128 stands for zero in the data rows.
Each row of this table is followed by its label. One hidden rule gives the labels. It looks at one to three of the table's principal directions, none of them among the few with the most spread.
[139 110  97 167 102 126 121 112 135 143 152 138  98 107 117 125 166 108
 165 115 149 149 109 128 149 105 156 154 103 137 185 104] D
[135 152 130 106 145 129 126 150 116 140 128 110 148 139 144 129 105 158
  97 165 137  86 137 132 132 121 110  85 151 104 103 157] B
[144 172 106 183  97  59 155 150 164 225  96 111 123 121 100  37 164 184
 129 152 182 156  95 183 137 145 232 151  78 175 143 119] C
[118  80 136  94 141 151 158 100 105  69 127 133 137 132 131 171 128 130
 152  91  99 124 140 121 134 166  98 118 129 103 148 156] C
[127 160 136 103 150 112 149 163 145 146 109 127 149 132 135 111 111 167
  86 168 139 113 138 141 144 158 125 109 140 123 100 152] D
[ 81  84 112 113 119 145 165  97 137  86 139  94 147 133 109 129 149  94
 143 113 121 168 131 156 168 111 133 156 155 107 129  85] D
[129 167 118 131 124 150 118 111  84 117 148  85 132 138 122 149 124 109
 154 115 102 117 102 107 130  49 128 112 123 132 123 121] B
[146 159 144 131 130 114  81 144 113 155 128 136 120 113 138 133 112 157
 105 161 146  85 117  91  92  99 130  96 124 134 124 140] B
[ 80 141 119  43 156 153 171 135 105  68 163  84 170 134 121 169  90 129
  95 196 104 102 140 126 201  74  75 102 212  75  87 109] B
[151 156 107 147 143 158 169 159 136 151 137  99 141 194 152 104 111 128
 124 145 131 119 170 199 157 153  88 128 144 129  85 144] B
[109 117 119 114 124 141 141 118 116 101 155 113 132 130 118 145 121 112
 137 142 121 129 132 128 149  95 113 137 155 120 126  99] B
[119 127 133 114 133 125 156 129 131 112 120 130 136 133 121 127 123 130
 129 119 112 142 132 135 137 152 126 138 130 133 120 133] C
[122 111 141 115 126 113 127 123 140 129 114 144 120 129 131 135 135 156
 118 165 144 123 121 128 121 149 129 138 116 138 137 116] C
[140  78 147 120 151 157  91 110 121  94 126 168 108 124 157 174 126 117
 134 100 118 108 152  99  98 165  77 117 122 106 144 149] D
[152 100 156 141 173 207  60  92  96  78 123 151 100 156 173 193 114  67
 158  40  73 113 165  90  69 137  44 119 107 114 105 147] B
[158 155 144 145 138 106 102 136 117 173  98 125 118 140 147 117 130 194
 119 152 152  86 117 128  86 145 142  96  85 145 129 160] D
[136 102 139 162 114 118 120 126 154 132 112 161 111 125 131 109 146 104
 140  82 126 164 132 126  96 175 137 155 101 157 148 134] D
[107 139 118 102 101 103 134 139 120 122 153 109 149  99 113 130 128 137
 107 176 144 115  96  99 152  72 145 101 160 116 153 125] C
[131 163 105 133 128 136 184 140 120 128 139 101 144 147 112 111 121 119
 148 108 106 147 133 160 168 126 136 137 134 136 114 138] B
[146 160 112 158 127 113 172 145 145 187  94 102 147 150 117  69 142 166
 131 113 156 141 135 197 143 168 187 136  97 139 108 147] D
[148 167 116 123 148 126 159 146 121 154 126 113 125 159 136 126 118 180
 127 179 135 101 132 163 159 141 117 122 115 136 114 138] C
[ 94  82 140 103  91  93 116 111 133  95 143 148 126  91 111 141 137 114
 122 150 129 142  95  84 115 108 137 133 149 131 169 103] B
[101 110 118  98 119  96 201 137 147 117 123 128 153 116  96 101 126 148
 122 134 128 158 134 164 171 175 159 147 154 121 128 129] B
[117 122 160 127 117 124 100 126 125 113 107 131 147 113 131 126 127 110
 112  84 119 134 120  86  74 125 140 108 124 134 125 151] D
[137 162 128 130 142 111 155 149 138 165 107 109 137 165 132  94 113 167
 113 164 134 120 139 178 135 157 131 129 125 143  85 132] A
[134 135 134 118 148 148 148 130 120 122 116 116 140 160 139 134 114 142
 128 123 118 116 149 153 129 154 108 123 126 124  99 144] B
[145 101 142 121 132 112  98 119 139 150 106 168 102 128 143 142 135 171
 120 170 155 103 122 130 106 168 126 132 100 129 144 125] A
[175 178 120 173 122 145 141 160 133 174 113 126 133 167 146  97 126 118
 135  90 128 132 140 159 116 157 134 126  94 156 113 176] B
[103 129 116 117  99  94 158 126 138 137 125 115 147 104  92  99 139 130
 126 132 137 157 101 139 152 113 185 141 138 129 137 110] B
[127 124 131  84 150 116 162 149 136 135 108 134 155 130 133 125 111 179
  94 162 141 102 146 156 154 184 124 102 148  93 111 165] A
[108 137 141 117 107  88 114 143 134 126 137 138 133  92 109 115 116 126
 104 150 130 134 109  88 112 101 148 123 154 142 133 116] B
[110 177 125  84 141 105 150 159 113 122 156 103 143 127 121 135  90 166
  92 222 123  93 120 116 165  82 102 101 179 124 102 117] C
[133 169 135 124 137 118 111 137 112 144 125 114 129 129 127 125 109 145
 116 150 121 107 118 115 115  98 130 110 130 136 102 128] A
[121 158 106 123 110  87 177 165 141 148 146 115 146 109 107  91 124 153
 110 167 144 135 117 142 174 125 155 119 154 133 143 141] D
[ 98 106 115 109 115 108 149 111 146 126 120 118 138 105 105 118 155 135
 126 143 143 154 103 141 164 123 168 143 129 112 148 102] C
[143 122 127 165 119 167  48 115 131 122 147 154  96 110 148 153 144  46
 140  83 118 142 119  76 100  76 105 136 115 129 148 110] C
[ 77  97 126  96 105 107 125 103 104  67 175 107 130  88 103 157 128 109
 135 154 110 131  97  74 141  52 119 118 177 117 164  90] D
[124 166  90 118 132 123 220 147 133 145 124  92 164 132  96  90 132 142
 138 108 123 158 132 188 207 147 175 136 134 114 115 149] C
[139 209 117 150 126  98 141 180 134 193 133  87 145 148 123  68 101 162
  93 189 154 108 133 163 136  94 149 111 150 151  78 125] B
[135 106 120 146 114  92 154 129 148 156 113 148 119 114 110  94 144 158
 139 120 152 146 129 159 130 182 173 149 108 140 150 131] B
[140 113 134 147 110 130  83 128 125 108 157 169 100  97 136 152 129  81
 138 102 115 133 118  65  99 108 104 127 129 141 169 134] C
[131 145 125 145 115 136 122 130 115 125 147 107 127 153 134 124 118  99
 137 128 110 130 124 127 117  92 106 126 140 146 116 121] A
[133 130 137 131 133 141 135 138 138 141 111 114 144 165 147 116 125 143
 111 144 145 116 147 160 116 149 116 124 126 130 102 135] C
[121 142 138 107 139 100 138 136 143 155 104 119 130 143 131 116 127 192
 100 205 155 108 119 153 135 145 137 127 120 136 111 113] D
[ 88  94 113  99 115 125 136 111 137  96 154 117 132 117 115 140 134  97
 123 162 123 147 116 129 167  92 115 143 172 105 136  82] B
[ 83 102  91 106 102 118 213 124 146  99 154  95 159 126  92 106 144 108
 138 137 127 176 125 175 209 124 150 158 172 111 143  99] D
[126 135 128 115 165 177 137 113  91  89 141  95 135 160 142 162 107 116
 146 103  89 108 155 133 137 111  76 111 142 107  94 136] D
[ 94 112 113  89 109  73 154 133 152 140 130 124 144  85 101 109 146 169
  97 200 165 132  94 134 178 120 174 123 154 104 159 109] C
[110 102 156  76 173 183  84 109  83  32 162 131 127 135 162 211  80  73
 121 110  55  92 155  59 106  95   8  84 188  85 100 143] C
[114  65 143 104 150 194  77 106 120  50 157 162 121 114 155 197 114  46
 126  79  95 124 165  75 113 116  47 123 171  80 127 122] C
[131 122 115 139  95  87 112 133 156 157 131 161 108  89 114 109 152 119
 124 147 149 152  91 113 138 123 166 145 117 140 172 115] A
[136 190 110 132 130 103 135 154 122 159 140 109 130 120 115 101 110 129
 118 148 115 127 110 128 152  91 142 115 143 136 109 132] A
[106  95 120 101 106  84 190 144 192 167  89 149 153 121 103  79 152 178
  93 182 188 159 130 201 173 208 196 171 129 121 131 107] B
[136 161 142 124 140 103 123 153 115 140 123 126 137 114 126 113 100 154
 108 127 120 106 133 108 106 133 131  93 141 131 109 163] C
[128 141 118 141 110 121 152 124 121 142 127 106 136 132 112 115 143 147
 146 126 143 133 115 143 136 114 166 136 108 144 140 122] B
[110  82 110 149  74 128  94  81 122 104 166 132  98 111 112 148 162  56
 171 116 119 164  81  98 124  56 138 162 126 141 185  69] A
[144 115 138 147 138 165 115  96 102 112 123 126 106 167 141 157 128 117
 169  95 105 122 139 136  96 132 101 146  95 146 118 117] B
[151 179 122 161 133 132 123 147 134 159 130 123 109 150 137 114 127 130
 134 145 128 129 125 136 129 114 121 142 103 166 116 119] D
[157 129 110 159 125 124 138 117 130 161 119 139 102 133 125 123 156 158
 162 123 149 129 119 154 138 153 158 148  75 145 161 128] C
[167  95 175 163 152 179  23 110 125 123 106 183  85 148 184 173 124 102
 129  88 129  97 160  84  26 155  67 127  85 141 118 136] B
[110 104 121 137 121 142 134  97 106  88 153  97 120 147 127 145 137 102
 163 114 102 139 121 125 129  94 103 134 135 135 142 105] C
[139 132 132 121 177 195 144  94  81  87 120  84 129 196 156 173 117 126
 169  86  75 107 153 154 127 135  64 114 107 115  90 148] C
[185 140 153 202 116 112  83 125 139 196  72 159  94 156 151  92 151 151
 150  76 145 131 120 140  36 191 162 139  33 189 136 162] A
[118  98 133 124 113 123  99 133 155 127 129 155 129 109 133 123 132  95
 103 131 142 141 130 114 117 131 126 133 150 114 134 118] A
[170 154 150 180 129 126  38 135 136 171 118 166  76 131 162 133 135 127
 124 143 144 106 115  85  59 114 110 128  77 174 139 123] D
[124  63 146 120 110 124  94  81 118 108 110 150 113 121 134 156 151 125
 149 105 126 127 105 108  85 145 134 128 100 120 166 127] A
[ 81  88 128  83 134 141 153  89  97  56 145  92 152 122 112 161 124 106
 144 104  86 136 122 115 149  99 109 114 167  90 129 118] C
[ 86 108  98  69 123 138 196 133 117  72 174 109 168 102  95 146 109 104
 123 136 110 139 140 136 211 103 120 124 208  74 130 121] B
[106 110 123  89 143 147 133 132 130  79 153 142 137 102 128 160 115  92
 114 125 105 134 140  99 165 118  89 121 174  91 131 129] D
[116 181 115  95 134  89 176 182 138 156 142 112 159 107 105  96  98 185
  80 208 157 106 135 145 180 117 152 109 177 118 101 130] C
[163 131 132 168 127 140  73 128 134 156 125 154  93 142 156 132 136 111
 135 123 136 118 127 117  90 127 109 132  96 148 136 129] B
[ 92  66 131  89  96  86 149 104 140  94 137 152 123 103 107 142 142 139
 130 170 132 145  99 116 142 143 138 148 145 127 175 100] A
[138 106 146 160 114 137  60 114 139 125 131 160  91 124 151 147 147  95
 134 123 136 132 116  85  77 111 106 142 100 156 156 106] D
Which label does each new row get?
[136 151 123 123 139 106 144 154 137 152 134 126 122 138 133 116 116 176
 109 198 149 104 135 147 149 139 116 123 137 138 120 124]: D
[ 98  40 115 133  99 138 107 100 147  70 174 173 105  67 112 157 157  56
 149  89 132 169 131  82 142 112 122 163 158 107 198  87]: D
[124 140 137  99 139 105 124 141 126 139 119 130 138 118 128 126 109 161
  99 167 133 104 124 123 128 132 129 104 146 113 111 139]: A
[108 132 109 100 149 166 143 125  97  63 185 100 134 132 133 172 104  79
 138 129  78 121 140 104 176  71  54 108 187  97 122 124]: C
[115 105 137 109 152 167 156 103 106  73 129 112 136 157 134 163 120 119
 153  94  92 130 153 136 133 146  87 134 130 119 113 131]: D
[196 207 138 185 125 102  71 174 132 209 109 178  95  99 137  99 119 146
 119 108 146 110 115  86  74 136 165 114  71 176 135 173]: B
[101 138 142  76 169 138 159 141 118 101 121  89 165 160 139 133  90 159
  91 169 111  99 160 155 146 139  83  97 180  95  64 138]: C
[182 208 131 158 157 106 163 168 143 213  71 131 122 169 137  79 123 212
 123 143 145 115 137 188 125 208 163 133  57 174  92 173]: C
[108  94 141 104 108 115 116 124 136 110 133 141 136 117 129 139 126 124
 108 157 140 124 120 110 115 123 121 125 152 120 139 116]: B
[109 127 112 132 110 118 180 130 138 133 119 104 162 112  93  90 141 122
 136  82 135 166 130 159 155 137 190 142 135 120 127 131]: C
[127 119 146 143 110  99 107 109 129 144 100 140 119 105 114 117 149 148
 138 107 140 139 100 108  87 135 179 136  86 152 150 123]: C
[134 173 121 148 106  53 114 150 162 225  98 132 117  96  99  64 147 201
  98 207 196 126  88 150 129 117 226 143  97 158 131  92]: A
[129 135  92 161  97  91 216 151 161 176 116 112 156 120  83  45 150 148
 142  92 162 179 138 207 173 180 222 161 122 140 137 138]: C
[103  89 147 109 107 106 127 139 154 109 119 153 151  95 122 116 131 114
  95 115 141 145 131 104 110 156 142 121 155 116 143 143]: D
[112  92 126 112 131 156 151 121 120  88 148 108 147 157 138 142 115 108
 129 125 117 122 159 150 138 132  84 122 169 103 113 127]: C
[136 195 129 145 126  92 155 154 118 183 107  79 151 157 114  71 110 180
 116 154 137 115 121 169 116 119 171 111 121 158  81 139]: A
[123 120 128 127  94  89 154 133 121 128 134 134 139 106 104 111 129 143
 136 119 132 136 109 117 119 136 165 123 131 142 158 146]: B
[108  99 117 115 118 115 194 117 157 145  92 117 155 143 101  92 148 159
 131 127 156 160 138 205 161 187 186 167 118 120 116 111]: B
[130 208  89 110 127  87 200 194 115 161 174  82 159 123 108  90  94 186
  98 218 146  93 126 155 207  89 136  86 186 122 118 153]: D
[131 142 138 127 130 152 104 132 117 113 129 124 141 125 142 143 123  94
 120  93 110 125 125  93 110 105 111 104 130 120 124 154]: C
[108 117 128 121 105  85 148 130 142 131 124 133 134  93 103 109 145 156
 122 145 151 143 106 118 136 134 174 135 126 138 160 120]: D
[158 165 125 158 122 110 107 133 134 193 103 124 111 137 135 108 151 179
 127 166 170 108 101 143 115 122 169 126  72 154 140 127]: C
[139 170 106 143 137 146 159 147 126 144 136  97 140 154 129 108 122 116
 133 118 118 135 139 161 160 118 124 127 133 129 104 138]: D
[118 121 142 103 152 147 105 108 100 106 133 109 126 150 141 161 106 142
 125 161 116  91 137 124 114 100  88 112 146 111  96 108]: A
[133 204 108 110 135 103 184 174 117 151 146 108 150 118 102 104  95 165
 113 166 123 117 128 140 179 112 148 115 155 135 104 145]: B
[155 104 126 186 104 114  96 105 158 177  95 155  88 138 137 103 177 130
 156 109 158 156 105 150  93 163 168 168  52 167 165 111]: C
[169 159 134 187 112 110  76 138 164 213  82 153 101 140 143  83 155 131
 121 123 162 143 107 145  81 148 175 150  59 172 124 125]: A
[147 121 128 179 103 115 112 120 148 152 122 155  93 137 126 105 147 101
 156 101 126 164 119 135  97 147 142 172  90 178 145 107]: A
[130 148 100 144 101  89 142 146 154 176 139 131 117 111 107  91 143 144
 122 181 163 142 104 151 164 112 172 152 127 145 147  97]: A
[119 122 132 117 146 157 125 108 115 111 127 112 126 153 132 150 121 128
 137 137 120 118 142 142 129 114 107 140 130 122 100  99]: B
[175 188 144 165 161 146 119 163 122 176 107 114 121 195 166 108  98 169
 117 149 133  87 166 165  88 157  91 114 102 165  68 156]: C
[103  96 151 102 148 153  97  92 105  72 132 115 121 143 146 174 120 108
 133 128  93 115 128  97 103 104  71 117 142 115 116 109]: C
[114  90 139 117 128 148 134 118 123  85 142 126 132 152 142 148 118 104
 132 122 110 129 148 129 117 139  80 131 153 124 123 125]: C
[ 98 125 139  75 161 155 108 118 102  65 162 120 126 126 137 187  92 105
 113 168  87 103 136  86 145  77  52 112 184 100 101 101]: B
[141 174 139 132 147  92 147 156 148 194  76 121 142 128 119  81 129 216
  98 160 171 113 132 166 124 174 190 123  92 142  98 143]: D
[154 166 103 219  73  97  78 146 178 218 128 147  94  99 113  60 174  86
 132 122 181 178  89 128 114  81 211 175  82 183 161  82]: C
A new table starts here. A hidden rule labels the rows of this table. It goes by one to three of the table's principal directions, not those with the most spread.
[112  98 137 135 145 122 142  77 199 110 166 120 119 146 126 143 108 124
 108 111 122  91 111  88 109 131 159 131 166 149 122 124] 1
[140 119 121 106 140 139 126 142 195 101 124 132 114 105 132 148 137 110
 105  96 132 122 115  96 122  79 139 145 128 103 126 124] 1
[ 98  98 135 183  97 115 138  70 131 153 130  89 105 173 145 135 111 118
 128 149 119 130 121  90  87 148 145 145 153 163 105 126] 1
[131 162 112  95 146 120 126 140 132 103 155 137 133 105 112 140 127 136
 113 129 129 124 147 138 154 116 115 115 135 107 136 128] 2
[ 98 121 151 174  92 146 123  96 138 132 118  97  89 142 139 138 126 126
 110 146 136 122 106 101  91 143 121 124 143 141 126 128] 4
[140 102 137 151 105 116 133 129 103 167  98 138 143 137 135  92 122 123
 184 131 117 128 106 145 125 148 147 133  95 150 116 121] 4
[137 152 125 114 127  98 136 140  89 150 161 121 136 146 112 122 127 151
 149 148 113 122 142 172 167 160 122 118 120 136 122 120] 3
[132 135 118  87 160  99 112 131 176  91 177 143 156  98  85 142 111 116
 137 117  91  97 124 116 165 123 168 138 140 118 111 108] 4
[124 133 138 120 118 135  91 149 128 125 135 132 113 112 118 119 122 137
 134 142 133 126 114 135 128 128 134 130 126 113 133 121] 3
[142 112 135 104 147 140 112 141 176  99 120 151 134 109 120 130 128 118
 127  96 122 108 103 115 128 115 146 122 128 118 129 118] 2
[123  90 140 163 127 112 175  74 159 132 122 103 138 177 141 138 119  93
 127 103  98 121 106 101  95 149 175 132 149 161 102 113] 2
[133 146 123 112 112 126 105 150 142 116 120 133 106  95 121 132 128 122
 137 129 123 127 112 126 135 106 128 119 113 100 124 115] 4
[114 151 126 139 123 118 129 124  73 145 142 116 135 131 118 136 136 129
 129 157 114 146 152 145 145 145 122 130 126 128 122 133] 1
[124 179  59 121 106  68 123 121  27 166 146 121 139 134 131 113 101 158
 164 194 134 174 209 148 156 124  74 132 124 131 114 142] 2
[119  98 120 152 130 130 132  67 128 187 188 123 126 145 135 133 144 179
  80 154 171 114 195  73 136  96  89 180 149 170 105 186] 3
[100 105 102 151 155 103 152  38 113 165 194 127 153 162 128 141 116 169
 106 156 141 106 203  82 144 136  96 153 168 191 112 174] 1
[108 132 118 140 135 114 137 106 106 132 147 121 142 139 124 130 114 130
 133 148 122 132 149 128 130 145 129 136 142 143 131 134] 1
[130 163 123  96 152 133 112 155  96 129 167 148 142  94 101 136 148 158
 115 145 135 121 164 155 182 122  97 127 117 112 143 147] 1
[145 163 112 117  86 104 124 163 121 129  93 118 100 105 127 130 129 111
 168 133 105 139 103 145 142 114 122 107  89  98 111  97] 4
[114 109 132 138 146 118 137  97 146 126 156 126 151 145 116 130 115 136
 130 131 121 101 135 113 135 153 135 142 148 161 126 134] 4
[142 132 132 102 128 142  90 171 132 106  97 155 123  97 124 113 125 123
 149 117 129 131 101 146 127 120 134 109 111 100 142 113] 2
[125 105 148 104 166 155 108 131 183  93 150 160 139 106 116 121 118 134
 111 102 142  98 106 120 121 124 152 124 147 123 153 130] 2
[111 118 131 154 117 148 122 122 117 138 114 116 117 135 143 127 132 133
 114 142 151 142 138 113 105 123 110 149 133 135 139 146] 1
[134 113 138 130 126 145 121 147 130 126  89 146 126 122 138 112 128 125
 152 114 134 125 103 141 118 135 126 115 110 128 146 124] 1
[112 108 162 125 166 182 113 131 170  89 133 142 127 111 123 149 147 116
  75 100 140 118 111 109 109 117 147 132 151 113 155 139] 1
[133 131 133 147 106 133 147 129 116 142 107 109 118 146 144 122 135 127
 124 129 138 140 123 135 113 134 115 125 121 133 127 129] 2
[152 196 107 137  55 107 125 223  26 158  45  93 113 109 133 119 155 103
 190 164 103 193 124 194 156 131  90 132  47  85 116 102] 4
[132 127 156 124 118 145 126 142 183  96 120 118 107 119 124 134 129 106
 114 103 121 113  75 126 108 127 160 114 131 107 130 102] 2
[122 106 114 111 167 131 122 102 171 108 162 145 147 119 123 140 120 129
  97 114 138 118 153  85 125  97 140 155 159 132 127 146] 2
[134 147 119 109 130 118 123 146 142 109 133 120 124 116 116 147 133 118
 123 124 112 129 128 125 144 116 130 132 126 110 119 117] 1
[122 140 101 140 129 101 151 107  69 156 141 119 151 152 135 121 120 137
 134 156 131 155 177 138 135 138 110 140 134 146 122 144] 3
[110 137 148 123 145 171 126 108 191  89 152 126  97  96 121 170 151 127
  55 108 144 102 121  86 121  96 117 116 153 108 140 141] 4
[152  69 138 100 177 129 121 148 181 104 116 167 176 133 122 108 115 105
 159  76 109 109  97 128 125 132 189 149 127 137 133 114] 1
[107 129 116 159 110 105 145  97 105 130 119  95 125 174 141 129 102 127
 141 150 122 138 136 124 104 167 116 122 152 157 126 122] 2
[140  72 155 121 178 150 134 132 158 104 117 156 180 147 130 108 122  96
 126  80 118 130 101 132  98 142 198 143 146 136 139 122] 2
[123 110 159 147 105 129 119 135 158 127 123 112 119 126 117 120 122 100
 148 126 105 118  76 125 111 141 182 144 119 124 115 102] 4
[103 142 138 132 135 148 122 105 137 101 140 125 105 129 129 143 121 144
  96 133 143 113 126 122 114 144 105  92 159 129 151 133] 3
[118 117 105 130 164  97 169  64 134 135 180 122 158 159 123 154 121 133
 107 126 112 114 176  99 146 132 131 140 163 164 108 145] 1
[120 151 108 122 112  99 114  97 133 144 190 105 106 134 112 148 123 168
 103 163 135 108 168  99 154 118  92 139 151 140 100 140] 2
[141 142 135 134 108 121 143 143 134 136 131  96 124 136 120 144 150 119
 115 128 115 129 125 128 143 126 126 148 116 124 104 121] 2
[136 108 144 146 104 146 137 142 144 124  68 124 105 143 158 110 122 109
 148 106 136 136  79 137  85 135 138 108 115 124 142 110] 3
[ 98 115 112 143 149 105 139  59 113 141 182 139 153 151 126 110  86 161
 133 157 144 110 167 115 123 157 122 126 169 173 137 150] 2
[114  99 119 115 169 115 118 108 146 106 144 159 159 132 119 116  91 130
 158 120 118 107 127 124 126 151 153 124 151 149 146 124] 1
[146 138 146  86 133 136 105 187 202  79 131 127 108  94 106 142 134  99
 125  96 106 112  71 137 137 106 174 132 117  78 131  89] 1
[125 122 143  96 167 164 103 126 200  94 177 151 122  81 106 156 149 139
  64 105 147  95 133  88 143  81 132 144 148 106 137 148] 4
[117 117 140 128 134 102 117 105 100 150 169 151 145 139 111  91  92 150
 178 151 115 106 116 164 139 177 162 106 133 152 133 118] 3
[113 132 113 125 124 111 108 102 125 138 169 132 118 125 121 121 105 157
 129 157 142 117 150 114 132 125 116 131 146 138 125 138] 3
[139 174  87 130 111  92 155 123  48 172 146 107 143 140 130 134 144 148
 123 166 130 164 202 142 166 117  76 140 115 133 102 150] 2
[160 136 125  96 123  97 107 185  78 146 122 144 146 136 120  87 114 123
 188 134 105 155 110 198 144 148 170 121 100 107 123  97] 3
[106  98 147 162 123 137 116 118 105 143 118 131 147 150 131  94 105 141
 158 149 142 122 118 138 105 175 132 142 134 163 149 135] 4
[146 187 113 114  84 126 116 169 117 125 107  96  82  99 123 166 166 121
 101 138 120 150 136 122 153  86  84 122 100  83 100 119] 2
[104 118 117 159 126 110 162  53 127 154 165 109 121 155 140 145 121 133
 104 143 129 126 159  91 115 123 128 134 156 158 108 147] 3
[123 144 122 169 102 116 164 125  30 171  93 100 141 173 150 116 136 126
 148 157 125 172 154 168 122 169 102 123 113 150 128 135] 1
[155 142 129 109 105 139 115 183 151 115  97 112 102 112 134 137 151 106
 113 110 129 152 106 129 122  88 132 143 106  85 117 112] 3
[112 143 130 129 138 122 131 109 108 122 153 127 133 139 119 130 116 144
 123 143 127 119 138 143 134 159 120 104 148 139 139 129] 2
Which label does each new row get?
[132 175  91 150  94  63 165 126   0 202 142  93 156 181 132 105 120 149
 175 195 111 181 194 194 162 176  97 134 108 153 105 133]: 3
[116  93 159 122 166 170 132 119 214  78 123 149 120 110 131 143 128 101
 101  77 129  99  78 104  98 115 173 116 147 116 157 120]: 1
[142 147  96 124 106  78 122 151  48 157 106 127 151 147 129  98 105 126
 198 159 103 163 145 173 144 156 127 123 104 133 112 110]: 2
[124 145 111 166 100  89 162  90  40 198 155  94 147 170 129 124 136 150
 133 178 123 151 189 138 151 153  98 152 123 167  92 151]: 2
[113  49 164 125 155 149  76 109 196 109 140 180 137 128 125  71  70 145
 170 111 150  77  66 119  83 159 188 125 155 156 163 119]: 3
[141 101 117 125 156  98 147 100 103 158 161 145 188 158 120 101 112 140
 148 130 121 126 162 136 143 150 150 150 138 167 111 141]: 2
[148 126 154  74 189 197 107 186 190  57 109 169 134  79 119 154 168 114
  69  62 144 116 105 130 135  91 130 111 130  80 169 133]: 1
[136 125 117 117 139 101 144  99 127 160 193 130 141 146 121 116 120 165
 120 142 142 110 163 130 152 127 124 142 142 151 115 145]: 3
[130 139 138 159  95 108 160 131  83 151 103  95 133 162 135 117 127 103
 157 140 101 153 109 162 118 166 150 122 112 135 113 105]: 2
[ 98  94 143 155 131 112 126  87 129 133 139 141 146 148 122  94  79 133
 184 144 117  98 100 136 109 188 163 116 143 170 144 116]: 4
[131 101 125 153 137 125 162 112  86 165 109 136 159 159 149 105 128 131
 151 127 135 143 147 144 121 147 125 139 118 161 135 145]: 1
[137 141 134  88 157 128 126 125 222  78 193 118 130  95  92 174 144 107
  61  98 109 101 125  83 150  82 166 154 156  96 101 119]: 2
[146 173 109 129  78 115 136 148 109 150 113  96  90 111 135 147 156 123
 115 144 128 154 142 124 142  87  94 131  98  98  97 125]: 2
[160 134 119  65 161 134  68 213 115 104 127 165 160  98 105 109 132 139
 144 120 132 143 137 164 161 115 131 149 113  94 143 123]: 3
[ 92  85 154 145 150 183  94  75 193 100 142 150 103 112 137 138 120 146
  72 117 171  94 118  61  81 110 122 124 176 142 152 157]: 2
[130 199 135 163  38 127 156 151 113 143  91  43  50 126 136 181 179 106
  94 150 109 150 111 124 136 111  79 116  92  94  91 108]: 4
[132 128 106 124 141 123 140 122 113 144 144 124 141 143 137 129 133 149
 108 137 151 141 174 121 136 113  99 154 137 139 129 154]: 3
[156 203  82 144  66  84 173 142   8 182  89  83 121 152 149 134 156 127
 136 166 118 196 187 165 153 124  59 108  90 118  87 130]: 2
[149 154 129  93 144 149 123 177 144  96 114 135 127  98 118 149 158 119
 103 101 126 131 123 141 151 105 114 119 113  92 137 123]: 4
[151 142 103 111 122  93 135 167  72 143 106 136 155 145 135  91 106 128
 186 139 121 159 136 184 138 149 131 123 105 125 133 112]: 3
[153 178 128  82 127 147  85 227  85 116 114 140 126  83 111 122 157 138
 127 138 139 158 133 184 165 110 103 130  91  71 149 124]: 3
[135 121 124 120 120 151  99 144 138 123  97 148 110 103 142 120 132 133
 123 121 154 136 124 112 112  96 108 124 119 112 137 136]: 2
[138 149 120 145  98 111 158 148  83 140  75 112 128 145 144 116 125 109
 171 132 111 152 113 167 125 154 118 104  98 128 129 108]: 4
[121  89 129 134 142 145 127 102 161 121 101 160 119 130 150 114 109 137
 145 105 147 104 108 110 102 129 122 102 134 148 153 134]: 1
